Each path below is one point turned by a fixed rotation once a step. After each direction that follows a path, write how fast that rotation turns it, in deg/step (0 if it stays still).
Each turn is a multiple of 5 degrees from 10 to 175, or 0.
Each row of a path follows its step; steps can be skipped.

step 0: [ 29 -16 -16 -18 -15 -14   7  -2   9  10   7  -6   7 -11  -8  -8  -5   0
   6   4   9  -6  10   7   8   7   3  -4  22   1   4   1  -5   2   6  -5
   0  -2   4  12  -4  -2 -14  -2  -9   4  -2  10   3  -7 -25  -5  16  16
 -21]
step 1: [  9 -18 -11  26  -7   4  -3  -5   3  -3   6   8 -13  -4 -11  -2  -7   0
  -8  21   9  -8  15   8 -13  11   5   1   5   0 -10  -7   6   4 -15 -13
   3 -14  -4   9  18  -4   5  -4  14   0  -2  33   0  -3 -15  -5  -1   6
  13]
step 3: [ -7   6  -7   3  10  -1   3  -6  11   3  10 -10   7 -13  10  -5   9   8
  12  -1  16  -2   7  24  21  12  17 -11   8   5  -7  -4   0  -2 -27   1
  -3  11  14 -16   2  15  -7   4  19   2  -6  -1  -4  -2 -12  19   6   8
  -9]
step 4: [  2  -4  -2   2 -15 -15   9   4  22   9   0   2 -26 -14   9   1   7   3
   4  19   5  -7   1   0  11   0 -12 -17  -3  14  -8  -1 -18  -5 -11  -8
  -9  13  -1   6  -3   0  -6  16  11 -23  -5   0   7   2  -3  -5   5  15
  18]
step 5: [  7 -13  10  -9  -1  -1 -17 -10  -7  11  -5  -1  -7  -6  -1  -1  -1   2
  -8  13  21 -29 -11   8   8   6 -21  10   5   9   8 -14 -14   3   2   4
 -15   0 -10 -14  -1  -3   0   7  11  14   9   9  22  -4 -12  -3  -6  15
  -6]
step 6: [ 14  -2 -14  10  -3 -21 -14   3 -15  -6   9   3   8  -5  -8  -1   8  14
   3  16   9  17  -3   5   2  -9   4  -4   8   3  22   3  -1  11 -14   9
   2 -10   2   6   2   8  -8  -7  11  10  -9   9  30   4  -6  11  -6  23
   1]
step 7: [ 10   4  -4  11  17 -13  -7  20  -5   7  -7  -9 -17  -6  -6  33   7   6
  -4   8   1   2   8  19   0   6   9   2  -3  14  -9 -17  -9  -4  -2 -16
   8  -8  -1  16  -1  12 -20  -5  -3  -6   4  11   1   5 -12   9   2   6
  -5]
step 8: [  0   4  13  12   1   4  -8   0   8   3   3  -3  -3 -28 -13  -3  15  12
   7  12   9 -15  10  -1  23  13   1  15  19   4  -2   1  19  -4  -9   0
  -4   4 -11  23 -17  -2 -13  -1  10  -2  10   6  -3  -5   2 -11  11   3
 -15]
step 9: [ -8  -7   0 -18   0  12  -2  11  -1   2   2  11   2  -9   3   7   3  13
   2   8   7   2  26  -2   2   0  -9   0  29  -1   3  -6   7   5 -16  -6
  -8   1 -12 -14   4  -7  -1  -3  21 -15 -19  15   6  12 -13   7  16  11
   8]
step 10: [ -6  13  10 -16   7  -7   9  -8  -1  12  -6   4 -15  -9  -1  -5   0  10
 -16  18   7   4   8   6  -3   2  -9 -11  -2   4  -6 -18  -5   9  -2  -7
  27 -16   4  -2  -7   5   9   3  31  -7   7   3   4  -6   5  10  -4  27
  -2]
Directions:
[ 0  0  3 -1  2  0 -5  4 -4 -2  0 -1  1  0  0  0  0 -2 -4 -3 -3  6 -4  3
  5 -5  4  0 -2  0 -2  0 -5  0 -5  1  2 -7  6  0  1 -2  1 -5  4  0  3 -3
 -1 -3  2  6  1  3  1]	90
[ 0 -8  1  0 -3  3 -6 -4 -5 -8 -3 -1  0 -2 -4  1 -5  0  2  1  2 -1  1 -3
 -4 -1 -5  0  1  2  0  3  1 -4  0 -2 -3  2 -2 -4  1 -3  0 -2  4 -4  4  1
 -1 -1  3  1  3  0  1]	95
[-5 -5 -5 -2  2 -1  1 -1  3 -6  5 -2 -1  2 -2 -3  4 -2  2  2  2  3  0  4
  3 -3 -1 -2  5  0 -2 -1  3 -3  3  1 -1 -2 -3 -2  4 -2 -2 -5 -3 -1 -7 -4
  1  2  0  1 -4  2 -3]	125

step 0: [  7   3   8   3   7   5  23  -7  28  -7   9  -3  -2  -2  12  -6 -13   6
  17  10   9  14   4   8   1   8   1 -11  -4  13 -11 -17  11  -7   8 -17
   1 -16  -7 -15  -4  -3 -18  -4  15  12  13  -2 -10  -1  -3  -2  -1   2
  -8]
step 1: [-14  -7  -2  17   4  10   1  10  -1   2   1 -18   8  18   8  -3 -13  -2
   3   7  11 -16   0  10   4  12   6 -22   8  -4   4  -7 -17  -5  -1   0
  13  -1 -26  -7  -3  -2  -2  -4   7  14   5 -12  -8  -2 -26  -9   4  -3
  -5]
step 2: [  2  -4  14   6   2 -13  16  11   7  12  -3  -7   5  -5  18  -7 -15  10
  -8 -10   1  11   7 -11 -13   1   0  17  -5  -3   0 -11  -3 -13  -9   8
   1  -7 -10 -17  10  -5 -12  -4 -18   9  11  -8  -5  -4 -25 -18 -12  -3
  -6]
step 3: [  0  10  13  -5  -1  -6   5   6  10   1  -2 -13  10   2   7  -2 -16   3
  22   7   7  -5 -11 -11  -1   0   8  -1  -3  -9   8   4   7   0   4   1
 -11  25  -7 -14   2 -18  24 -10   8   3  18  -1   1 -10 -21  -7   9  17
  -3]
step 4: [ 13  -1  -8  -1   6 -14   9  -4  15  -5 -16 -14   2  -6   9   3 -12  12
  -5  -2   7  20  11  -7  -3  12  -8 -16  -6   2  -4 -14  13  -9  15 -18
  -4 -12  -3  -6   8  -5   2  14  22  16  10  -7 -10  -4 -12  -6   7  11
   1]
step 5: [ -3 -23  -7  11   8   4   0  21  -7   6  -7 -11  11   7  14  -2 -16  16
  16  11  18  -9 -11   0   0   9  -1 -20  10  -2 -12  -9  -4  -2   6  -1
  -4   0 -11  14   7  -8  -7  -1   1  -4  13  -3 -10  -4 -10 -14  17  -9
   0]
step 7: [  1  14   5  -8 -12  -1  12  -9   5  -1   2   3   3   4  24  -6 -24   2
  28  15  12   8  -3   5   4   3  -2  -4   0  -2   3  -8   6  -2   9   5
  -7  18   6 -10  -6  -6   8  -6 -11 -12  10  -3 -13 -20 -11  -6  13   1
 -16]
step 8: [  1  22 -11   6  10  -7   3 -20  16 -11  -1 -12   6  -3  13   8   1   4
  -4  -6   9   1  -6  -9  -2  11  -5 -15  12 -10 -10 -17  -8  -5   7  -8
   4  -7  -2 -16   1   4   8   5  18   9   0 -14 -19 -19 -15 -12   3  -5
  -1]
step 10: [ -7   8   4   8   4  -1   6  -3   2  12   6 -21  19  10  15  -5   7   2
  -7  17   6  -3  -4 -11 -14   4   9   5  -2   3   8   0  -2   3 -10  -1
 -22 -13 -18 -23 -11  -4   5   2  -2   6  18 -10   8   2 -19  -8  12 -11
   4]
step 11: [  1   7  23  -1  -7  -8  15  -3   5  -1  -2  -7   5   2  27   4 -26  -8
   4  11  12   5  22  -1  -8   9 -20  -3 -11  -2  11  -1  13   0  13   5
  -2  -4  -3  -1 -11  -3  -1 -11   0   7  15   9  -4 -11  -8 -11   7   6
 -15]
Directions:
[-1 -6  1  4  0  1  0 -1 -5 -2 -2 -1 -3  2 -5  0  2  3 -1 -3  0  2  0 -3
 -3  5 -5 -5  4 -3 -2 -2 -6 -1  2 -5  3  0 -5  1  3  1 -4 -4  2 -4 -2 -4
  0 -1 -1  1 -1 -3 -2]	95
[ 1  1 -4 -2 -2  4  4  5  1 -3  2  1  1  3  1  0  2 -3  0  3  0  0 -8  2
 -1  5 -1 -5  1  0 -5 -2  1  3 -4  0 -3  5 -1 -2  3 -1  1 -2 -4 -5  4  1
  1  4  4 -3 -2  4 -3]	160
[ 5  1  8  3  4  1 -3  0  1 -2  4 -1 -1 -3 -1  0  0  0  4 -3 -2 -1 -4 -5
 -2 -2  4  3  0  3 -3 -3  3  4 -5  0  1  2 -1  5  1  1 -3 -6  5  0 -2  1
 -1 -2  1 -5 -1  1  2]	115
[-1  4 -2  4  1 -3  0 -6  4 -2  8  2  0  1  0 -1  1 -3  3  2 -1  0 -1  5
  3  2  0  5  5  1  1  2 -3  0 -5  2  2 -7 -4  0  0  2 -2 -1  1 -5  4  0
 -4 -2 -1  4 -2 -1 -2]	40
[-1 -3  0  4 -4  4 -4  4 -3  7 -3 -2  1  6  4 -1  1 -2  2  1 -7  3  1  0
 -3 -3  0 -2  6  7 -1 -1  0  0 -2  4  3 -4  0 -3  0  1 -2  1  0  2  2  1
 -1  3  1  0  1 -2  4]	85
